Each row below has a hidden score, from 0 to 20, with 10 about the middle. What is it? The score is a weighted sum of the row's numbers plus the product of two more (or one squared), each taken from its middle value.
-3|24|-29|17|23|30|25|-3|-12|-46|6|39|3|5|9|9 -> 11
-60|-56|73|12|-7|-17|-34|50|-35|61|2|-23|45|1|-27|-3 -> 13
-54|-22|31|41|53|-22|3|48|-51|58|16|-39|59|-63|17|-40 -> 14
-36|-23|63|3|-16|-22|-47|-18|27|37|-15|0|20|6|-37|32 -> 12
10|20|-36|13|-19|22|21|3|8|-22|5|-15|-16|29|18|16 -> 6
-18|-12|34|4|-20|-11|-29|-33|10|26|-38|-27|5|15|-17|48 -> 12
6|11|7|16|-2|-18|-10|12|-27|-21|17|40|-3|44|-38|-2 -> 13
-18|15|-30|-3|-35|4|1|-24|4|-10|-3|2|-20|6|0|27 -> 6
-14|-14|10|-4|-17|-14|-20|-9|7|29|-9|-23|-4|-9|0|13 -> 11
59|45|-38|-9|-60|31|6|-24|31|-58|15|37|-69|27|8|39 -> 7
29|0|-19|-5|0|11|26|15|-9|-29|34|29|2|-20|8|-3 -> 8
-19|-20|42|10|-36|-26|-38|13|18|13|16|59|6|56|-62|41 -> 11
-84|-31|60|20|14|-55|-54|14|-34|55|-11|12|59|-17|-13|-16 -> 12
1|33|6|2|-17|21|-4|-9|5|-5|-26|-3|-21|-13|-10|4 -> 11
3|4|12|26|-13|53|0|-16|10|-48|24|-18|-30|-21|-7|35 -> 1
-51|3|41|1|-28|-43|-33|-30|30|-17|-59|64|14|31|-40|25 -> 9
45|57|-69|16|50|9|67|-2|1|-57|23|22|-10|-49|91|-68 -> 10
-12|17|18|4|15|0|2|7|0|1|-17|-5|-10|14|10|0 -> 9
5|26|7|-23|-34|10|-23|-44|32|-31|29|11|-35|24|-4|17 -> 6
5|-23|-20|-13|2|4|19|-1|11|-20|-8|21|-24|-6|13|-17 -> 10
43|-13|-29|-15|-41|28|4|1|6|-15|2|-16|-35|29|-24|26 -> 7
-63|-15|55|11|16|-9|-26|21|-14|48|-20|-11|42|-29|-17|12 -> 13
4|15|6|-31|-39|10|-30|-51|24|33|-68|-65|-19|11|-3|72 -> 8
29|13|-21|-31|-40|24|-13|-41|27|-32|7|-4|-55|24|-18|37 -> 7
-40|-21|48|-10|-8|-3|-35|-5|-6|51|9|-18|26|-17|-35|21 -> 11
-10|-4|24|-9|16|-26|-5|14|-11|15|-33|-36|8|-21|-11|16 -> 9
2|-32|7|5|-30|40|-39|6|-29|38|40|-62|-41|42|-27|11 -> 12
-38|-9|39|1|16|-18|-19|35|-27|48|9|-17|44|-48|-30|11 -> 11
-11|12|24|-11|-39|13|-36|-54|22|-6|-22|-22|-26|32|-22|62 -> 10
-47|-38|45|43|49|-37|-2|24|-37|59|-26|-18|81|-40|28|-51 -> 17
-1|-11|73|-31|-65|0|-37|2|72|-52|32|10|-37|80|-56|7 -> 1
7|-1|-3|0|23|-14|17|13|-18|-1|5|-13|4|-4|18|-41 -> 10
3|7|20|-3|-25|14|-6|-2|11|-24|4|42|-31|8|-24|15 -> 10
-23|23|13|-9|-45|-4|-31|-38|4|6|2|13|-15|29|-29|26 -> 9
-15|5|-9|-31|-32|23|-28|-58|34|32|-66|-80|-22|16|-17|66 -> 10
4|-10|-2|5|-10|17|-1|-20|5|7|-22|-10|-5|-7|-2|17 -> 13
9|-9|-7|8|79|-9|33|42|-12|2|-2|-9|28|-74|16|-49 -> 13
64|21|-41|8|37|-11|58|16|-31|-30|-5|8|-2|-27|44|-49 -> 11
-1|-15|20|-5|0|-14|-2|-4|-2|-1|-11|-2|13|0|-18|-1 -> 10
-37|-35|35|13|-2|-33|-43|0|-18|28|-4|-15|33|-2|-21|17 -> 11
34|5|-24|17|23|-17|36|34|-24|-11|8|23|12|-13|22|-34 -> 11
8|10|-15|-18|-25|21|-18|4|24|-6|3|-24|-5|23|-18|7 -> 10
10|-9|-18|-2|-15|41|-2|-9|18|-8|88|-35|-33|-1|-2|4 -> 5
-41|-43|31|-4|32|-48|-2|6|-37|52|-7|-19|63|-23|4|-27 -> 10
27|-22|-39|-11|5|1|25|-31|34|-25|-43|2|-3|-37|34|-22 -> 10
-71|-22|58|18|13|-56|-34|45|-24|38|14|21|45|-21|-20|9 -> 10
-3|5|17|-3|-29|11|-25|-22|53|-6|62|-4|-34|20|-16|27 -> 6
-3|-11|1|-3|-1|23|-19|-5|29|-1|15|-4|-16|12|-10|21 -> 11
-35|3|22|-6|41|-21|-4|53|-23|48|10|-17|34|-31|10|-32 -> 9
-35|-27|56|-38|-14|-14|-64|-29|16|54|-14|-19|15|20|-48|49 -> 12
44|-16|-41|10|-35|8|-7|-8|19|-13|5|10|-36|11|-7|44 -> 14
-17|-13|25|20|25|-11|-19|28|-28|20|-5|23|34|-8|-2|-29 -> 15
45|42|-10|-13|-52|48|1|-35|51|-28|10|-5|-44|17|-15|35 -> 8
-36|-36|47|28|-8|-40|-54|9|-27|43|-24|23|44|9|-36|-8 -> 17
19|50|-3|-27|-44|41|-15|-50|4|-24|-9|-1|-55|72|-15|43 -> 8
-33|23|-13|-49|33|20|19|-9|27|4|-33|-15|7|-28|1|6 -> 7
-29|-33|58|4|-12|-34|-36|-6|-14|44|-13|-15|15|-4|-37|22 -> 12
52|44|-52|-22|-16|81|23|-17|41|-50|32|-8|-66|-7|18|10 -> 8
-12|-10|22|-10|-48|-11|-41|-32|42|24|0|-20|-13|13|-16|38 -> 10
2|-10|28|-9|-64|-15|-56|-36|13|7|9|45|-20|61|-44|32 -> 11
39|68|-55|-46|-33|69|21|-48|47|-70|51|31|-82|77|17|21 -> 6
-1|-5|-7|13|-9|-13|10|12|14|-16|40|27|-22|13|3|-3 -> 7
25|46|-48|5|28|8|60|11|8|-42|-6|-5|-6|-45|58|-22 -> 8
-35|17|14|18|85|-50|20|60|-33|24|7|1|86|-58|31|-68 -> 17
-24|-28|22|10|-26|-4|-30|-5|-1|34|16|4|16|8|-39|15 -> 12
-28|-18|21|26|38|-49|3|31|-42|16|-16|44|65|-6|5|-46 -> 14
-4|-38|23|18|0|-10|-29|9|-10|-6|0|5|2|-21|-23|15 -> 7
-18|-9|20|7|14|-16|-4|15|-18|19|-19|-33|17|-28|19|-10 -> 11
-63|-5|45|-22|-29|-26|-53|-33|16|64|-44|-21|23|-25|-46|51 -> 11
-52|-20|31|18|48|-37|-4|45|-29|39|2|-19|55|-51|10|-37 -> 12
23|32|-48|-18|37|29|50|-14|20|-11|-17|-14|-7|-27|62|-26 -> 10
55|43|-60|8|44|37|71|21|-6|-50|35|-5|-25|-21|59|-55 -> 9
24|4|0|-17|19|24|14|17|21|-7|7|-22|-7|24|-5|6 -> 8
-24|-1|18|0|15|13|-13|11|-21|27|-2|28|24|7|-9|0 -> 13
0|4|15|8|8|-6|1|3|-7|-8|10|9|-16|19|-29|-4 -> 10
-16|-14|31|-3|22|-11|14|41|-27|11|12|-4|34|-36|-9|-29 -> 8
26|30|-40|-1|5|12|26|-34|22|-33|-6|6|-12|4|34|-15 -> 13
18|3|21|5|-40|-2|-33|-53|28|-5|32|26|-43|65|-38|53 -> 10
44|32|-24|-5|19|19|30|17|33|-39|25|13|-24|17|21|7 -> 9
16|-8|-3|-13|-35|25|-13|-34|15|-10|-26|3|-26|35|-42|38 -> 11
-31|-6|35|-11|0|-11|-24|20|-4|27|4|0|8|-4|-29|19 -> 9
34|13|-48|4|12|26|31|-37|7|-3|-64|-58|-1|-18|47|-12 -> 15
51|35|-54|5|27|-11|56|-14|12|-55|13|40|-8|-34|71|-48 -> 8
12|15|-14|9|-14|3|16|2|-9|-17|2|-1|-11|9|13|-18 -> 8
36|18|-25|3|7|38|14|-4|4|-34|-17|23|-41|14|16|-20 -> 13
-22|-36|13|-33|-31|-19|-28|-26|5|36|6|-69|7|-11|-44|55 -> 6
5|-19|-10|-11|-42|12|-24|-29|30|-24|15|10|-46|27|-8|33 -> 5
1|14|-4|18|34|10|2|8|-4|32|61|-11|17|-38|43|-14 -> 14
19|2|38|4|-65|2|-34|-28|1|-7|-13|55|-19|55|-45|22 -> 11
-4|-6|4|14|-6|25|-14|7|8|5|21|9|-22|14|-30|17 -> 13
-19|2|11|-3|30|-20|23|32|-18|10|11|-36|25|-46|39|-29 -> 6
14|-2|-29|-6|9|-5|26|-15|31|-36|-14|39|0|-16|5|-2 -> 8
-21|13|22|-13|-36|0|-32|3|17|5|-1|4|-6|4|-12|15 -> 8
-1|-2|0|16|25|-5|10|38|-20|-1|20|29|39|22|8|-42 -> 12
31|13|-21|-10|-33|31|0|-7|-1|-10|40|-6|-43|37|-30|26 -> 7
2|27|-33|-17|8|25|6|-12|4|-19|42|-25|-27|-3|21|27 -> 7
-54|1|55|27|93|-68|20|44|-74|53|-43|-25|82|-45|1|-45 -> 16
-30|-36|30|-5|-12|0|-37|6|-16|40|-15|-31|20|8|-30|34 -> 11
17|30|-14|-33|-90|23|-48|-72|28|-47|-10|61|-48|16|-22|60 -> 5
-14|-10|22|-2|56|-32|31|51|-38|27|-12|-4|54|-41|26|-43 -> 9
-23|-16|52|2|-20|-10|-37|22|-13|24|16|-17|7|-3|-18|12 -> 10
19|23|-6|17|21|-4|33|14|-15|-12|-1|17|9|-11|12|-7 -> 11
13|-11|2|-19|-31|-5|-12|-39|7|-2|-12|19|-11|25|-18|33 -> 9
53|5|-46|-12|56|-10|62|45|-50|-6|-5|2|35|-36|59|-78 -> 8
-47|-1|44|-6|-7|-3|-21|1|8|27|18|-28|16|-7|-42|38 -> 7
-15|-4|27|-18|-24|-8|-6|21|28|-49|16|43|-2|29|-53|34 -> 3
-6|-36|40|13|10|-16|-14|17|-9|41|-32|-49|28|-43|0|3 -> 17
28|8|-13|-26|-60|-3|-33|-75|39|-58|42|87|-58|92|-50|56 -> 4
12|15|-22|9|41|-15|53|5|4|-38|-18|-9|18|-60|52|-27 -> 7
15|3|-14|16|-13|5|32|16|-5|-47|47|51|-21|13|-12|-7 -> 5
35|7|1|1|-36|33|-24|-40|43|-45|25|8|-53|56|-24|44 -> 9
19|5|-9|-19|-7|-8|9|3|16|-11|-9|-16|-28|-16|19|4 -> 8
28|-1|-2|-11|-68|16|-20|-59|35|-42|30|40|-67|71|-56|62 -> 4
10|-7|-6|-14|-29|-4|-17|-27|27|-21|-7|40|-26|9|2|10 -> 9
19|-14|-37|-8|58|-25|46|20|-11|-22|-34|-3|6|-39|34|-36 -> 9
-30|3|31|-5|1|14|-33|-15|-5|24|0|2|3|4|-23|26 -> 12
-34|-6|11|14|23|1|-1|1|-12|32|-4|-41|38|-18|29|-5 -> 12
10|-18|7|4|16|24|-2|-12|39|1|-19|-23|22|1|12|18 -> 15
29|25|-20|-17|-14|57|22|1|22|-44|10|14|-43|25|-7|5 -> 6
0|-10|11|6|17|-4|9|16|4|24|-4|-13|12|-7|-9|-4 -> 12
15|18|-28|13|5|5|27|-11|34|-8|-10|-29|-4|2|24|-18 -> 12
-38|4|3|12|35|-15|-2|-14|-40|19|2|9|40|-14|4|-6 -> 14
-34|-10|4|-6|17|-17|-4|-28|2|35|-39|-54|19|-50|13|1 -> 11
-8|-30|19|6|-12|-11|-19|-15|8|28|-38|-26|15|6|-9|17 -> 13
-25|-24|40|1|-41|-18|-50|-24|17|19|-16|-5|2|28|-46|33 -> 11
52|0|-32|-36|-11|20|33|-20|11|-37|-9|16|-27|-19|65|-12 -> 9
-1|12|-5|-14|-11|-6|-8|-19|49|-9|-49|-7|-13|-29|-26|79 -> 10
26|-9|-14|10|-9|13|20|12|-7|-21|18|26|-11|1|9|-8 -> 11
2|-2|-2|-11|-35|24|-15|-16|19|-12|19|-4|-38|28|-49|58 -> 7
-49|-13|57|28|29|-31|-3|72|-67|13|59|54|56|9|-23|-46 -> 8
